128 stands for zero in the data rows.
Here are some points, one per row:
[131 139 180 116 125 131 104 124 129 149 121 127 102 123 129 156 123 127 112 145 103  92 107 113  95 105 142 140 119 126 116 135  93 132 146 120 112 121 172 113 156 123]
[100 105  94 103 132 105 128 113 137 150  77 149 182 168  97 128  89 107 122 163 108 133 149 136 142 163 163 107 113 139 149 136 127 124 174 113 131 104 135 131 107 144]
[113 118 116 140 140 122 127 112 101 128 113 119 145 139  96 123 179 140 143 147 115 127 143 137  92 137 166 143 123  48 126  99 121 108 143  97 122 157 149 143 142 114]
[173 133 150 145 113 148 133 107 124 115 146 109 159 103 122 136 101 126 135 144 105 172 135 130 143 103 135 105 117 123 157 120 101 132 117 131 135 114  92 133 125 171]
[122 148 137 144 108 132 116 105 134 130 141 111  99 158 124 140  89 171 161 128 125 105 148 172  83 121 118 142 159 132 113 150 182 121 139 162 128 131  87 162 113 123]
[150 147 126 107 117 133 118 175 131 136 149 118 119 128 113 135 138 164 152 116 130 119 152 122 138 163 102 134  82 135  97 132 139 136 141 177 112 146 119 116 116 149]
[101 105 134 114 146 126 157 117 140 129 167 136 144 145 136 129 171 134 140 129 149 142  90 147 105 139 154 133 169 126 157 108  55 100 134 136 146 110 141 158 143 136]
[122 160 131  97 160 107 163 138 127 138 142 122 145 157 119 125 101 142 138 117 140  98  66  90 162 107 132 148 145 128 112 137 102 167 127 162 102 115 131 128 119  97]
[117 152 103 137 145 151 163 108 117 122  61 187  98 118 131  65 134 116 108 125 124 155 130 163 123 116 141 138 154 174 105 119 128 127 150 145 127 136 110 148  91 130]
[118 101 126 138 154  73 173  81 101 116 138 177 144 132 120 135 168 150 104 132 130 120 120 134 110 183 123  63 137 107 140 135  98 113 101 108 127 121 125 127 110 143]
[121 115 114 169 124 129 124 149 129  99 129 121 156 139 137 157  96  88 160 118 168 144 124 119 133 135 135 166 125 140 158  98 130 157 149 114 105 109 157 135 105 130]
[133 115 138 103 142 141 130 155 149  94 113 113 153 132 147 125 128 130 128 159 106 108 158 112 106  93 160 107 120  89 122 123 125 168 105 138 130 131  91  95 110 149]
[161 111  83 106 135 162 109 102 129 143  92 107 114 103 134 114 168  98 141  90 101 108 146 121 129 139 113 139 137 166 136 120 103 113 136 146 127 108 104 122 111 137]
[136 116 150 120 164 105 142 103 115  99 141 135 167  91 142 145 136 161 120 144 174  99 126 137  90 117 131 120 107  72 145 112  63 113 120 141 109 167 151 145 129  87]
[115 113 102 130  85 133 111 118 109 109 123 107 125 110 121 203 128  82 143 143 123 161  93 145 121 140 131 156 147 154 117 135 114 149  99 129 117 151 128 150 153 169]
[129 143 125 116 130  74  99 193 177 145 125  86 102 136 157 128  69 143 185 141 126 119 142  84 181 152 117 173 129 132 124 143 140  98 141 113 136 188 142  82 102 122]
[138 143 146 124 108 141 126  97 107  81 171 144 200 127 144 105 135 109  85 109 134 127 118 134  93 126 159  88 164  96 116  77 141  89 135  94 135 143 123 166 136 106]
[ 95 136 137 151 147 156 111 122 123 136 113 150 152  92 141 140 127  85 103 162 121 160 166 149 108 125 114 124 121  94 145  98 134 110 217 135 152 146 123 126 142 122]
[120  91 154 146 105 115 114 123 125 117 121 143  88  94 107  87 123 153  75 133 172 160 103 166 136 154  96 125 185 135 144 146 119 149 136 142 112 139  99 114 175 122]
[168 116 104 135 128  84 131 147  94 134 133 133 130 107 145 129 136 126 115 124 145 132 131 181 114 104 114 177 148 186 139 118 150  99 102  84 153  82  96 166 140 132]
[124 149 104 115 122 115  95 111 144 166 110 129  92 129 148 160  87 113 101 111 115 135 179  78 157 111 139 121 113  72 133  70 121 100 177 151  98 208 102  90 141 164]
[115  89 122  97 123 131 169 143 133 126 122 127  91 129 142 156 123 128 192 112  89 155 111 101 120 107 102 117 105 153  91 189 147 108 153 142 118 149 152  94 133 115]
[148 120 129 152 122  97 159  98 189 189 134 137 184 163 167 172 102 123 158 158 123  91 148 117 137 132 152 107 103 104  84 125 131 144 131 137 123 108 120 128 134 129]
[134  98 172 120 123 149 142 158 131 126 151 134 120 125 134  99 146 143 104 106 109 143 139 102 122 118 151 132  95 123 107 147 163 129 110 108 150 106  90 141 119 132]
[138 110  83 148 157 103 159 122 156 111 170 165 109 111 117 116 109 135 111 103 109 177 104 160  97  96 140 143 171 137 114 147 139 137  88 119 115 114 147 147 147 118]
[159 151 156 154 119 149 134 150 116 145 149 134 140 166  99 147 129 165 168 111 139 126 137 101 144 143 188 112 151 141 165 148 155  93 110  96 126 156 162  94 104 156]
[171  96 113 150 112 143 128  95 144 140 112 118 116 141 147 136 175 125 118 126 163 155 149 131 148 124 129 165 127 132  98 164 120 102  96 108  74 128 160 165 114 147]
[111 127 122 158 151 132 146  98 154 152 145 163 104 116 131 102 191 156 112 105 141 161 147 146 130 107 118 178 112 130  97 145 137 162  99  64 136 143 130  82 113 112]
[128 128 107 135 129 140  73 139 133 107 106 142 154 122 106 155 116 143 123 123 144 130 113  92 129 161 141 146 102 156 171  92 120  58 105 164  94 113 111 118 174 137]
[104  87 140 138 123 140  99 215 106 114  68  99 124 108  90 136 140 160 113 176 140  81  93 125 126 152 144  20 151 130 140 108 124 121 129 145 158 127 143 108 181 121]
[134 121 125  92 137 154 120 122 150 135 147 107 128 120 115 112  73 164 163 183 130  91  89 111 172 165 131 121 105 140  95 117 168 128 134  84 126 130 189 108 163 132]
[ 94 141 116 118 113 183 123 136 134 105  97 100  66  98 111 133  92 144 124 105 148 149 131 125 128  91 154 137  96 144  84 152 116 140 139 113 122 134 123 150 115 122]
[145 134 109 116 143  94 139  88 148 104 116  95 163 113 153 179 113 140 114 131 141 102 127 118 151 148 110 132 122 113 126 127 127 116 173 137 129  90 134 102  99 161]
[154 138 168 122 130 150 129 157 101 154 163 128  77  55 149  60 183 139  97 136 119 158 126 116 147  90 127 128 128 158 152 166 113 118 134 175 135 122 111 132 142  99]
[132 122 156 121 114 111 142 159 117 126 123 114 106  96 116  68 155 150 113 132 139 148 130 136 137  99 124 122 124 106 114 123 153 142 103 165 119 152 107 140 149 120]
[141 102  80 140 171 115 139 100 153  85 153  88 113 157 179 146 129 100 171 153 137  85 170 100 161  90 167 148 127 137  65 177 125 127 145 109 150 150 119 135  99 123]
[130 142 108 126  89 102  85 149 131 127 146 166  84 134 139 130 113 134 155 115 127 135 123 147 155 120 102 124  93  97 107 155 133 157 140 144 119  82 128  75 109 172]
[182 130  85 131 115  99 155 111 107 164 168 113 150 143  81 137 164 129 161 109 172 128  81 153 136 123 119 153 158 133 119 127 158 128 101 143 169  91 155 120  96  94]
[111 121 125 102  91 138 113 161 116 118 180 111 179 146 129 152 128 147 158  70 105 142 129 175 170 129  86 154 165 149  88 162 106 113  85 105 128  74 116 139 137  94]
[ 82 121 131 145 147 133 139 150 116 142  79 113 118 111  92  91 120 216  96 137 105 122 153 125 128 140 104 114 153 146 138 139  94 126 148 144 147 128 100 126 162 134]
[155 114 152 119 126 117 143 116 133 123 152 106 155 154 127 120 114 128  89 111 177  89 127 164 157 123 108 120 127 154 151 142 149 107 132  92 132 130 126 133 121 146]
[145 122 160 126  89 122 162  74  87 141 139 111 176 135 118 135 113 134 176 142 137  90 100 120 162  58  83 164 120 144 129 141 137 131  86 118 132 142 142  97 109 106]
[146 124 126 121 137 148 132 145  91  99 102 107  98 156 141  69 166  97  74 140  99 151 133 139 155 121  97 112 161 100 138 108 119 125 108 141 126 126 101 116 182 121]
[120 127 139 124 128 156 119  97  98 120 174 157 125 183 120 122 120 130 165 135 159  90  97 131 139 156 122 123 153 131 133 150 158 142  80 152 125  66 139 137 121 126]
[123  70 110 158 145 120 155 116 167 151 156 121 122 119 146 111 137 127 173 136 144 107 156 123 155 128 143 124 118  79 107 133 155 122 120 144 159 139 130 146 114 145]
[118 127 186 152 157  76 136 112 103  89 134 120 172 161 127 154 126 120 149  91  95 111 138 121 121 162 159 107 173 122 128 115 135  60 120 129 138 140 171  88 150  64]
[ 83 136 134 127 108 131 104 106 117 172 137 103 136 117 152 109 161 167 101 159  98 112 114 112 130 128 154 106 145 141 142  99 122 126 124 150 112 110 140 152 131 150]
[110 118 126 108 143 122 137 140 137 138 136 125 117 112 117 140 123  88 106  65 108 111 114 131 131 108 110 136 130 131 129 124 144 131 152 106 100 141 124 150 126 128]
[117 141 130 137 118 143  83 109 125 156 108 138 156 136 102 166  74  87 128  96 138 166 121 148 115 133 142 148 146 144 141  95  84 135 147 122  99 132 161 139 106 147]
[140  78 144 109 146 149 137 158 114 119 104 124  98 121 161 151  99 124 114 166  91 102 130  65 119 152 106  90 135 132 135  91 141 119 188 151 128 171 106 131 106 100]
[134 161 101 120 118 125 113 149 163 155 159 120 113 139 113 129 125 115 141 147 133 111 135 161 138  85  72 153 135 141 156 151 177 124  93 158 158  97 112  93 113 100]
[118 130 130 107 111 128  86 121 138 119 114 139 143 149 138 134 113 123 119 129 142 126 102 147 107 146 111 124  93 130 192 106 118 106 100 123 145 141 128 166 122 117]
[121 122 147 176 152 111  97 147 117 127 104 144  88 108 161  98 187 151 153 119 116 130 100  90 173 110 120 101 135 136  99 149 142 146 138 104 163 115  81 132  96 100]
[103 140 130 144 153 152  79  95 155 111  96 159 120 130  87 137 104 105 156 112 162 147 124 113 121  86  86  89 106 135 110  98 109  89  94 106 121 115 160 149 131 140]
[135 106 143 137 148 119 151 108 112 127 129 145 186 170 119 140 194 136 109 107 133 125 125 200  99 110 131  69 118 145 148 142 112 158 109 127 122 133 137 146 116 108]
[140 178 143 137 140  96 134 132 139 140  96 114 148 137 152 100 143 124 150 145 117 113 137  92  96 135 157 105 106 126 127 147 137 144 130 167 120  89 111 117 166 106]
[ 90 144  69 148 166 120 142 137 142 145 102  97 137 106 137 151 115 109  92 114 134 158 150  95  96 116 122 124 123 131 118 111 125 111 112 115 150 105 146 130 145 144]
[155  98 142 129 121 127 127  97 140 130 159 113  65 121 132  43 153  98 132  90 128 161 124 154 137 126 142 110 162 191 101  99 113 178 117 133  96 121 119 115 137 125]
[128  98 118 122 122 156 138 126  95 128 166 163 135 120 118  91 127 112 138  89 188 137 150 196 117 156 146 111 141 123 112 152 141 147 112 102 140  62 109 128 144  94]
[114 125 148 104 152 129 149 159  84 142 140 147 135  84 141 104 159 132  95 137 113 159  89 154 172 117 161  87 130 122 145 156 159 135 158 126 128 134 122 133 150 150]
[ 67 149  85 167 103 157 145 156 109  96 126 113 101 150  57 122 150 115 113 134 156 142 117 142 109 112 121 115 114 154 169 150 117 121 148 114  67 119  88 131 158 133]
[122 122 130 146 127 126 132 119 129 107 139  87 127 102 114 164 100 151 141 133  87 105 141 142 131 123 139 114 124  84 206 150 151 111  96  99 102 129 175 117  74  93]
[ 90 150 164  74 152 110 119 130 152 130  96 161 168 143 149 151 137 108 173 140 150  95 189 101 154 138 154 131  97 136 154 123 148 164 126 136 131 150 157 117 135 118]
[121 157 140 140  55 101 119 107 144  95 124 144 128  89  60 148 144 124  89 130 154 124 110 147 135 150 109  89 129 157 154 139  80 135 131 125 117 125 115 146 151  91]
[ 98 153 108 122 100 107 122 133  87 122  88 174 142 109 115 171  75  78 148 163 115  91 111 153 133 159 127 149 108 152 164 108 110 101 118 153  86 162 137 120 161 126]
[138 141 115 115 162 134  91 118 131 105 111 159 136  98 137 139 132 157 115 126 105 117 148 142  90 110 144 144 131 140 104 137 130 148 133 111  96 128 133 107 159 154]
[163 133 134 126 109 115 120  94 148 136 128 160 188 145  82 140 128  94 168 101  94 109 135 113  99 118 162 174 133  97 119 125 148 172 170 144 181 116 172 140 112 151]
[113 126 115 125 105 134 102 133  95 126 124 125 134  77 133 120 160 137 119 120 126 157 131 104 111 135  92 104 120 141  98 114 175 151 119 137 122 127 115 102  97 111]
[125 100 165 160 114 128  94 144 160 124 108 140 144 149  98  97  77 121 140 154 121 130 116 126 124 158 125 152  96 106 129 119  90 123 141 128 141 142 125  97 132 100]
[ 91 123 159 132 114 137 106 139 129 105 115 123 110 150 126 136  90 121 119 110 123  91 146  92 132 146  93 136 143 100 148 154 132 122 133 161 134 182 132 134 105 195]
[153 152 143 124 145 134 129 111 126 137 109  69  95 134 111 149 115 126  77 117 111 116 130 147 116 156 143 147 110 128 123 141 103 162 116 103 151 162 141 112 118 159]
[116 153 116 119 136 151 113 119 170 130 107 108  84 142 135 123 124 103 158 154 128 156 159 132 137 155 118 137 154 105 133 150 154 120 143 132 166 142 152 143 144 110]
[131 162 160 126 109 171 148 191 116 125 115 114  92 139 150 143 143 182 131 137 130 126 149 141 141 119 114  83 132 146 137  53 118 160 158 168 116 134 124 104 175 124]
[129 128 114 103 139  75 138  85 123 102 143 130 133 150 140 150 103 119 133 134 136 127 158 123 155  89 151 165 126 113 157 117 123 168 132 112 123  93 151 156 128 105]
These points spread out most along one direction. Take the direction at right angles to it along which they spread out most. Go by this last direction. How far along it is each point below, from 0 to 99? The average is 50, and the first point in the table lies past the average. One standard deviation of the points above along it is 16.
[122  90 141 103 105 143 124 104 118 118 120 105 109 170 127 101 110 132 131 115  74 150 117 130  94 148 129 130  98 123 155  94 142 124 116 128 157 110 163 107 130 124] 52
[121 151  98 130 108 166 158 155 103 135 139 153 118 121 124 124 109 134  98 109 148 139 147 181 153 121 145 167 147 157  92 164 105  85  96 109 184 100 116 127 104 121] 35
[139 124 154 149 145 143 181 109 131 127 142 135 111 142 110 176 139 106 109 147 137 147 150  63 134 161 155 152 128 105 141 141 147 129 131 136 125 117 114 143 135  89] 47
[144 144  84 102 137 162 136 146  95 154 103 121 112  75 132 116 140 115 132 123 132 154 138  91  81 148 140 107 139 118 149 108 116 141 113 128 121 173  84 180 108 153] 69
[153 125 101 166 107 104 149 120  56 160 163 149 142 177 138 100 134 160 125 112 104 124 117 108 146 155  97 126  84 158 124 171 112 158 110 104 141 121 165 162 149 104] 32
[101 126 102  96 102 138 121 126 147 130 145 160  97 124 138  89 135 107  86 139 150 121 127 112  95 100 110 169 150 151  78 135  94 135 122 150 188 121 118 113 121 159] 50
[ 94 168 147 170 158 106 119 143  94 137 109  98 104 117 141 122 133 146 106 153 118 137 106 161 139 139 146 104 105 139 107  75 151 113 106 159 129 139 117 134 124 147] 69
[118 151 139  65 131 103 146 169 150 136 125 124 107 115 102 159 109 111 139 149 126 148 128 130 141 157  80 153 112 109  89  98 135 133 122 105 121 110 111 146 107 143] 52
[149 150 104 145 173 149  95 149 126 132 141 134 156 123 108  92 118 110 109 152 104 147 156 101  94 119 114 103 122 108 119 125 105 117 171 171  65 156 148 146 100 158] 68
[164 153 176 114 144 124 201 109 150 155 143  99 129 140 216 104 152 121 172 113 151 150 152 105  97 116  75 133 158 100  92 138 140 153 153  86 124 135 129 122 133 140] 36
[201 179  72  94  60 154 102 201 186 183  91 128  81 134 134 103 105  99  89  82 112 139  78 134 173 114 119 148 135 135  93 166 180 134 131  88 121  90  99 129 125 185] 50
[142 128 120 167 140 150 131 135 152 117 165 171 143 159 138 134 164  99 104 157 125 109 123 145  99 103 108 123 118 122 137 102 113 129 118 123 138 122 136 118 127 106] 43
[135 111 151 143 167 153 100  81 129 101 129 139 125 133 128 152 152 135 112 132 121 111 130  82 104 123 164 151 111 148 152 100 118 139 160  89 120 148  75 127 131 142] 58
[133 114 144 134 112 125 170 146 165 113 117 142 143 103 171 110 147 141 107 149 120 102 116 103 112 156 145 152 125  95 174 113 115 130 123 143 112 124 145 146  79 151] 54
[126 138 131 107 113  97  95 128 133 114 165  98 168 138 163 162  86 124 170 104 129 138  74 135 122 138 129 125  88 103 150 151 146 124 123 139 167 183 118 116 125  89] 40
